X: rows in 4 groups, each row roughly a mix of its group's directions:
X (156 x 11):
[[ -4 -64   8  15   4  -4 -15  13  18   6  23]
 [ 13 -57  21   4 -13  28 -17   5 -15  13  -9]
 [ 12  14  13 -11  56   4  19  17  -5  24  25]
 [-32  34 -17  -2 -11  12  -8  -4  12 -38 -35]
 [ -7  20 -30  15  31 -25  30  20   2  33  -7]
 [ -8  24 -25 -18  22 -12  40  -4 -23  11 -34]
 [-35 -13  49   9   6  23 -19   3  24   2 -18]
 [ -4 -24 -16 -44  42  -1  -6   8   9   9  28]
 [-39 -15 -11 -13  -9  50  -2  10  15  24  14]
 [ 19 -13  16 -36 -42 -15 -21   9   8 -18  26]
 [ 31  20  16 -18 -17 -24   0 -35 -13 -31 -21]
 [-51 -45 -15   2  23  14   2  -7  -1   3  -9]
 [ -2 -17 -41  -3   4   4  -1  10  -5  40  44]
 [-28   6 -20   2  12 -26 -23 -34 -40   0  17]
 [-59  27  15 -11  -2 -19   1  -9  10  17  16]
 [-25  17 -16 -21  22 -38   5 -24 -14  31  19]
 [-12 -20 -12 -23  12   6 -40  31  -6  34  23]
 [ -8 -40  -1  18  21  32  -9  15 -33  23 -16]
 [ 16 -18 -15  27  17 -28 -43 -32  -8  12  -2]
 [ -6 -17   7 -25 -40   3   9  47   5  27  -2]
 [ 38 -29  26  18 -17   3 -30   3   5   4 -34]
 [-11  37   9   0 -34  29  42  12   0  -3 -15]
 [ 20  26  -5 -15  25 -17 -36 -35  28  -3   9]
 [-14 -34  -9  -5  21  19 -47 -11  14 -29   7]
 [-18 -31  -5 -19  48  16  14 -11   2 -33   6]
 [ 13  16  -8  -6 -11   7  12 -19  29   4  60]
 [-14 -17  31 -22 -20  37   9  -3 -39   4  17]
 [ 34 -10  21  25 -23  28 -35  21 -10  16   7]
 [  4 -25   3  13  -9 -18  50   2   3  38 -22]
 [ 40  -1  31 -25  22 -30 -18  24   0 -12   7]
 [ -7  17 -26 -26 -48 -16   5   4  -4  37  -5]
 [ 17  19 -46  -2  42 -17  -3  -2   0  16  24]
 [-28 -15   0 -13 -23 -39  -8 -22  36 -23  -3]
 [-33  -3  21 -11   1  -7 -21 -41   7 -14  40]
 [  6  17  15  -8   2  -2  24   2   6  -8  66]
 [ -2 -13  18  -1 -26  28  10   0 -20 -55  15]
 [-20  34  -7  10 -12 -21   6 -24 -38  -5 -36]
 [ -2  19 -11 -14  45   3  37  13 -23  -6 -29]
 [-24 -35  13  16 -21  18   2   5 -14 -15  47]
 [  2   3  14 -11 -30  24 -25  18  29 -35  30]
 [-28 -27   6  22 -38 -28 -11   5   1 -25  25]
 [  3 -42   9   9 -20   1  23  17  22  44  -7]
 [-29 -45 -12 -17  21   3   9   0  27  32   9]
 [-28 -29   9 -37  12  -3  -5 -46   3 -14  10]
 [ -8 -45  24 -18 -20 -26  14  31  11  14  12]
 [ 11  18 -23   4  25  -6  23  39  11 -28  32]
 [ -3   2  22 -15 -19 -31 -23 -33   3 -25 -38]
 [  1  -9   8 -46 -45 -12   7  22 -12  -8  22]
 [ 25  15 -38  -6  -3  -2  38 -35  -9  12  20]
 [-18 -45  17 -12   7  13 -13 -26 -16 -36 -17]
 [  0  -7 -11 -26  37 -11  11  24  -1 -25  45]
 [-24  21   5 -23 -29   8  -5  34 -16   1 -41]
 [ 30   4  16 -12 -18  30 -18  -1   3  31 -43]
 [-14 -41  -5  -6  35  20 -21   1  21  -9  33]
 [  4  40 -19  -2  25  33   6 -21 -34 -14  11]
 [ 49  12  -9  12  -9  -4  22 -15 -42  10  15]
 [ -8 -22   2  -2  -8 -18  51  39  10  22  -6]
 [-58 -10  -8  -3   5 -15   6   2 -21 -37   8]
 [ 31  -9  44 -29   5 -11 -39   2  -1   2 -12]
 [-10  34  26  34 -25 -20 -22   1 -15  24  14]
 [-16  34 -27 -36  24 -13   9 -34  -4 -16  -2]
 [ 29  45 -20  20   8   2  14  23  29 -19   5]
 [-16  44  43  -4   5   0   6   3  -2  33  20]
 [ 16  30 -20 -12  -8  23  48  17 -24   4  14]
 [-29  29   6 -19  12   5 -37   0 -17 -42  -6]
 [  9   7  36   5  17  53   8  15  -8  -2  27]
 [ 30   2  -6  44 -15  -1 -27   9  -8  24 -34]
 [  5  39 -21 -26  -4 -25   6 -22   9 -16 -38]
 [-43  33 -17   9  -2 -17  14  15  37   1 -15]
 [  5 -39  -8 -10 -43 -38   8 -16  15   8 -10]
 [-39 -31  -2  -2   1 -11 -28  -8  26  -5 -40]
 [-13 -11  24 -54  13 -17  23 -18   2  -4  23]
 [-34  27  12 -26  -2  -4 -19 -29  28 -22 -24]
 [ 16 -21  10  25 -50  -4 -37 -16  -1 -12   1]
 [  4 -15 -24  18  18  24 -30 -42  19  24  11]
 [-19  18 -15 -22  24  24 -16  50 -14  13  -8]
 [-40  20   9  -2  -8 -12 -20  23 -41 -10 -26]
 [ 43   9 -25 -10  12   7   0   7  -2  51 -11]
 [ 25  13  -1  19  19  30 -45  -2  11  24 -23]
 [ 40  19  -2  41  11 -10  20 -10  10  34  -4]
 [ 32 -39  24  22 -18  19 -10  17  -2  -3 -33]
 [ 32  -3 -25  -5  18  16  23   6 -21  44 -22]
 [ 31 -11 -14   2  37   8   4   5  -5  53  11]
 [ 15 -46   7 -27  14  23 -20  17  17 -25 -16]
 [  1 -15   3   6 -19  -4  -7 -48  -8  45 -24]
 [  4  21   2 -32 -16  32 -25 -24  19 -34  13]
 [-20   8 -22  18  24 -33  -7  22 -13  16  42]
 [ 41 -18  20   2 -25  31 -13   0  -6 -38  -6]
 [ 36  34  23 -12 -15  44  -4  11  10  12  -7]
 [  7 -28   4 -14 -39   1  35   2  -1   8  43]
 [ 13  17   5   7  19  11  51  33  18  -7 -26]
 [ 36  43   0  18 -12  12  14  41   4   5  -6]
 [-31  14  -3   4 -17  10 -10  16 -10 -34 -50]
 [ 11 -14   6  36 -28  39 -32   0 -23  -3  13]
 [ -9 -20 -24  10  32  -2  38 -17 -23  26  24]
 [-16 -63   6 -23   0  -9 -17  -5   6  21  -3]
 [ -6  29  -9   5 -20 -11  -7 -38 -28 -31  30]
 [-28  -6  -7   2 -11  26 -45  12  -9  39 -14]
 [-18 -19  -4   8 -55  20  16  16 -18 -22  14]
 [ 27  -6   8 -21 -27 -33  19  36   9  11  27]
 [ 31 -31  18 -15 -30 -17  12 -18  18 -17  32]
 [-17 -34 -11   8 -17  28  -3 -12  -6 -16 -50]
 [-12 -19  11 -15  45  47 -16 -13   9   9  -1]
 [ 13  -4 -15  34  42 -14  30  27  -6  18 -13]
 [-20 -23 -37   1   6 -16  21   8 -28  24  35]
 [ 24 -13  15   6 -40 -45  23  -7  13   2  14]
 [-13 -44  -2  -8  18  -4 -16 -40  16 -19  25]
 [ 11  49 -22  26 -16  18  14  13 -10   1 -31]
 [ 28 -14  28   0  -7  29 -33 -15  15 -38   0]
 [  3  62 -19 -19  16   7 -16  -1 -17  12 -12]
 [-10   6 -33  34  16 -31 -17 -12 -20  34  13]
 [ 16 -10   6  21  39 -23  -4 -16   4 -46 -20]
 [  1  22 -47   2  -8 -41  28   8  -1  -1 -20]
 [ -9  30  -6  52 -38 -12   2  -5   3  16  10]
 [-24  10  13 -27  21 -17 -45 -27 -11   2  22]
 [-20  -3  -2  42   5 -33  21  32  29   7   1]
 [  2 -46   7 -23  14  20  23  24  26  -6  24]
 [ 29  -3  13   7 -47   4 -13  23   2  40   1]
 [ 17  -1   8 -25 -21 -38  29   0  23   7  37]
 [-11  11  39 -13 -21  48  -3  16   4  26  -4]
 [ 31  22 -42  22  20  -1  21  33   3  -6   3]
 [-11  25  14 -30   3  -1   8 -53   7 -24  18]
 [-11  25  -5  12 -48   6  -5 -11  -5 -47   1]
 [-17 -45  14 -20  21 -21 -40  -2 -12 -12  -6]
 [-40  -7 -27  19  -9  27  20 -30  15 -21  16]
 [ 16  17   1  17   8 -14 -36 -49  18 -11  20]
 [ 10  12  11  25  -7 -32  35 -34   4 -22 -27]
 [  6   7 -25 -11 -39  -6  15 -28  36  -4  31]
 [ 25  14 -18  -9  40  10  24 -11   1  36  27]
 [-22  -8  12   0  15  28 -27   9  44  12  32]
 [-26 -16   4 -24  36 -11 -11  -3  -5 -26 -44]
 [-49 -17  26   0  20  -9 -22  17   6 -24 -20]
 [ 12 -17  13  20  26  -5   6 -10 -20 -56  17]
 [-14 -38  -1 -17 -23 -19 -11  -1  49  19  -1]
 [ 16  27 -13   0   6  15  22 -31  27 -41  21]
 [ 11  26  -3 -13 -12 -39  19  17 -30  25 -28]
 [  4   2 -19  -6  59  14   6  -9   1  37  -8]
 [ 20  -3 -10 -15  -2  29   3  -7 -31  55 -10]
 [ 15   6   7 -17  -6 -35 -50 -28  -9 -21   5]
 [-14  13  22  16  52  14 -22  13 -27 -11 -15]
 [-30  -1  -5  -8 -33  -3 -48 -26 -23  -3   9]
 [ 21  58   1  29 -14  -5  18   0   6  -3  20]
 [ 18 -18 -32  17  34 -32 -32  -9 -15  -8 -11]
 [ 16 -16  27 -33 -46   2   3  23  20 -13 -12]
 [ 30  33  17  15 -21  14  14  29  31  -8 -22]
 [-16 -13 -29   8  -1 -56  16  -1 -20  23   2]
 [-10  -3  14 -26 -15 -14 -21 -42  -5 -43 -13]
 [  8 -63 -24  19  -3 -18 -17  -1  -2  -7 -10]
 [-22 -49  -1  -2  18 -23  -5  36 -14 -21   2]
 [ -4  -7 -33   8  11  49 -11  -2   7  31 -27]
 [ 45  29   9 -15  18 -16  29  18 -11  23  11]
 [-17 -36 -17  15 -22  29 -24   3  -3   8 -40]
 [ 22 -10  22  27 -35  -1  -2   6 -10  20 -46]
 [-35  -5  35 -13 -28  29  10  -2 -12 -30 -18]
 [-13 -15 -21  11   4 -34  34   4 -42  -6  24]
 [ 27 -15  19 -31 -21 -26  25  36  19  -1  -1]]
the one row of each list that fits no group (the others fit one group, some only roughly):
  q732: [-24 -18 -11 -31  27 -25  21  27 -13  24  19]
  q585: [-48 -25 -41  -5  11  10  24   5 -10 -14   1]
  q425: [ -2 -25   4  26  20 -27 -22 -14  11 -14  47]
  q114: [-23 -25  14   2 -17  26 -30 -41  19  14  15]
  q369: [ 20  17  17  35 -12   5  11  30 -34  -3 -34]
  q134: [-23  30   3  -6  -6  25   1   4  30 -32  41]
  q242: [ -6  38  15 -30  16 -12  14 -28 -11   2 -39]
  q144: [-16 -55 -10  25  21   9  14  12 -21 -10 -18]
  q515: [ 15  22 -46   0 -10  22  14 -13  -7  10 -42]
  q621: [-17  31   4   9  21 -15 -33 -14  24 -29 -31]
  q60: [ -3  28   2  15 -12 -25  33  52   8  -5  -3]
  q126: [ 29 -13 -22 -24  42   4 -31 -21  17  -9   8]
  q970: [-10  24  44 -14 -32  22   6  29  -8   8 -19]

q369
  q872: [ -2   1 -14  14  -4   3  -6  25  33  48 -35]
  q437: [ 28   4 -15  -8 -44 -16  19  10 -25  27 -24]
  q952: [-11 -26  10   4  -5 -10  32  38 -17 -38 -21]
  q198: [ 31  -6   1 -24 -26  20 -21  21   8  40  23]
  q641: [ 20 -27  15 -23  19  32 -17 -24 -18 -28 -22]
  q879: [-39  12 -27 -23  19 -30  -5   9   4 -26  26]
  q309: [ 13  -7 -34  -8  13   3   9 -31  31  41  19]
  q906: [  8 -65  -5   5  -1   2 -12  -8 -20 -25  -7]
  q592: [ -9  31  16 -23  34 -12  13  37   2   0 -31]
  q934: [  1 -13 -34 -25  17 -20  33 -10   4  29 -31]
  q918: [  9   6  17  34 -24  -2  45   7  33 -12 -15]
  q751: [ 23 -26 -36 -11 -15   7  12  -5  -3  36 -36]

q879
  q254: [ 29 -11  22 -16 -33   8 -34  10  21  25 -22]
  q973: [-21  -6 -17  36  40  19 -24  12  18  23 -12]
  q140: [ -9 -45  34   6  -7 -15 -25  30  -5   4 -24]
  q564: [  5  24   4  32 -41  38 -24 -10  12   9  -2]
  q38: [ 54 -23   4   8   3 -16  -1   1 -28  24 -23]
  q351: [-33  15  -6  42 -12  21 -27 -21  20 -20   8]
  q259: [-29 -12   1 -12 -28  -9  32  16 -23  28 -34]
  q656: [ -8  20  34  -6 -20  -1 -12 -16 -13 -34  43]
  q197: [ 41  23  23  11 -12  20 -33  12  15  27  -2]
  q280: [  2 -21  22 -21 -11  20   2 -31  35  30  26]
  q108: [ 20  -5 -27 -33  19 -46 -23 -12 -14   9  -3]
  q605: [-25  32  35   5 -15  11  -7   4  38 -13 -28]
  q978: [  9 -37 -31  12 -19 -14  20  22 -26  15 -28]
  q745: [ -9  20  -6 -23  51  -5  21  -1  29  18  20]

q108
  q323: [ 26  -7  27  -1  20  17 -33  -7  -2  11  48]
  q779: [-37  34  11 -25 -15  41  -2   1  16   5 -17]
  q63: [ 15 -25  -8   4  -6 -14   8 -44  10   5  49]
  q536: [ -3 -25  -9 -33 -22 -30  -8 -41  25   2  12]
  q741: [ 20  24   9  12   7  -1   9 -22 -16 -14  58]
  q734: [-27   4   7   9 -24  29  -3  34 -28 -32 -20]
  q552: [ 25  33  -6  14 -14 -21  20 -48  -8   7 -18]
  q590: [ -5  -7  30  11   8  15  -8  -7   3 -60  23]
  q220: [ 34  17 -31  -4  -5 -27   7 -47   2  -1 -13]
  q230: [ 16  23   1  -8 -23 -32 -10 -41 -37  -7  -3]
  q330: [-22  26  -4  36 -27  17 -41 -10  12  11 -12]
  q352: [  3   6  22 -22 -26  17  -9  15   5  53 -25]
  q616: [ 34   4  33   0  -4  39   7   6 -21 -35  11]

q536
  q363: [ 16  33  10  18 -32 -11 -30 -20   0 -38  -4]
  q451: [ 19  17  29  -3 -18  10 -24 -43  18  28  11]
  q892: [ 28  39 -16  11 -32  29  -4  -4 -24 -19 -12]
  q781: [ -7  10  -9  37 -18 -33 -10  46   0  10 -18]
  q320: [ -4  30  10 -11  -9  39  37  20  21 -18  22]
  q870: [ 24  19 -21 -30  25  37   5  29  22  -8   1]
  q379: [ 40 -32   4 -35  19  13 -14   0  28  12 -13]
  q873: [ -9   4 -14  42 -18  35 -36   1   8  26   4]
  q964: [  1   2 -18 -16  29 -12 -24 -50  -6 -31  -7]
  q517: [-14  -3  -1 -16 -48  20  11  32  33   3  15]

q781
  q219: [ 11 -17  10  19  15 -25 -12  10  15  41 -42]
  q670: [ 12  29 -27  -1  -3 -55 -19 -13  19   7  -3]
  q191: [-14  26 -11   1 -28  42  22 -15   1 -19 -32]
  q119: [-37  -9  -4 -14   6  18 -28 -53  -1   0   6]
  q554: [ -9  56   9   9  16   4 -22   1   2 -38  -9]
  q864: [ 32 -18 -13  21  -2 -16 -21   7 -12  32 -43]
  q227: [ 20 -12  15  31 -16  -3 -27 -49  23   0  -5]
  q747: [  3  12 -19  28 -34  39 -19 -23 -15 -23  -9]
  q268: [  7   9   6   4  32 -19  52  -3  -2  37  -8]
  q697: [ 34 -14   4 -19  -1  -7 -41  27  13  33  16]
  q2: [ 13   8  -3  18  -3  12  -6 -58  26 -24  17]

q268
  q338: [ 41   4  42  10 -17 -18  -7  34   2  12 -14]
  q156: [  3  15 -38  26   3   6   4 -57   5   7  -1]
  q795: [  5   9  17  -5 -34 -20 -30 -34  -9  -9 -39]
  q264: [-22   1  19  12  18  15 -52   3  31 -18 -13]
  q903: [-17   4 -20 -23  11   1  19  -2  51  18  31]
  q576: [  2  36   9  16 -23 -36   2  13  17  -1  42]
  q921: [ -5   2  25   5 -27   8 -26 -29   3  52   2]
  q192: [  5  27  19 -45 -25   1 -26   5  16  20 -24]
  q135: [ 20  23  40  22 -30  -4   2 -21  24  16  20]
  q775: [ 34   3 -25  34  21 -25   0 -11  20 -12  31]

q192
  q946: [  3  32  21  33 -15 -14  31  11   0 -35  19]
  q866: [-13  25   3  40 -10 -53   4  -6   1   6 -16]
  q844: [ 14  29  52 -10 -22  32  -1   1   3  -5  16]
  q572: [-22 -10 -26   5  22  14 -30 -16  34  18 -33]
  q69: [-21 -41  -1  21  14 -12  22 -47  -6  -7   3]
  q910: [ 18 -40  10  11 -38  -7  13  30 -29   9  -9]
  q356: [-14  38 -28  13   4  50 -15  -6  -3 -13  -8]
  q318: [-17   8 -25  18 -35 -30 -29   5 -27 -14 -22]
  q743: [ -9 -20  -3 -50  23  21  -5  19 -21  16 -25]
  q960: [ 50 -19 -11  -1  39 -17  -7  25  11  -6   1]

q318
  q433: [ -1  -9 -52   2  12 -14  27  17 -29  20  16]
  q329: [ 28 -35  20  -7   8   1 -33  39  -3  -9 -22]
  q258: [-24 -22  -2 -13  26  42  -3   4 -43 -11   5]
  q405: [  7 -50  23   5  -1 -14 -16 -24  23 -23  24]
  q266: [ -8   6  54 -24  -7 -11 -10 -25   6 -31  12]
  q793: [-39 -27  30 -20  -2   1 -37  -3  -2  22  18]
  q274: [ -5 -20 -30 -22  33 -27  13 -28  -4 -32   3]
  q467: [ 36 -12  29  12 -13 -13   8  11 -32   3 -41]
  q804: [ 31 -21  15 -15  -7 -32 -28  10  27  10  32]
  q539: [  1  12   7  -4 -29 -18 -64  14   0  -3  -1]
  q619: [  3   5  32 -19 -35  33 -35 -12   4  13  19]

q258
  q281: [ 20   4 -29   6  19 -37  19  18 -28   8 -34]
  q928: [ 18  48  12 -17 -12  21  -5   7  35  21 -19]
  q43: [ 15 -42 -18 -10   6  35  17  18  31 -17 -13]
  q998: [ 60   9  -8  31   8 -16 -19  -1   5  13 -10]
  q81: [-20 -34 -26  -4  21 -15  -9 -32  19  19 -31]
  q761: [-37  18   8  11  23  34 -25  24  13 -19 -20]
  q997: [ 11  34   4 -49  -2   7  -2 -29  -7  10 -30]
  q596: [ 22  -8 -17  22 -42 -20  26  -5  -3 -21 -34]
  q935: [-18  13 -20  -2  42  16 -18 -34  34   9   6]
  q647: [  4  -1  10  -3 -23  60 -18  21  23   9   5]
  q253: [ 28 -47   9  12 -14  -7 -29  -6   1  37   1]
  q846: [  5 -31 -14  19  -3 -41  -2 -11 -26 -24  33]

q596
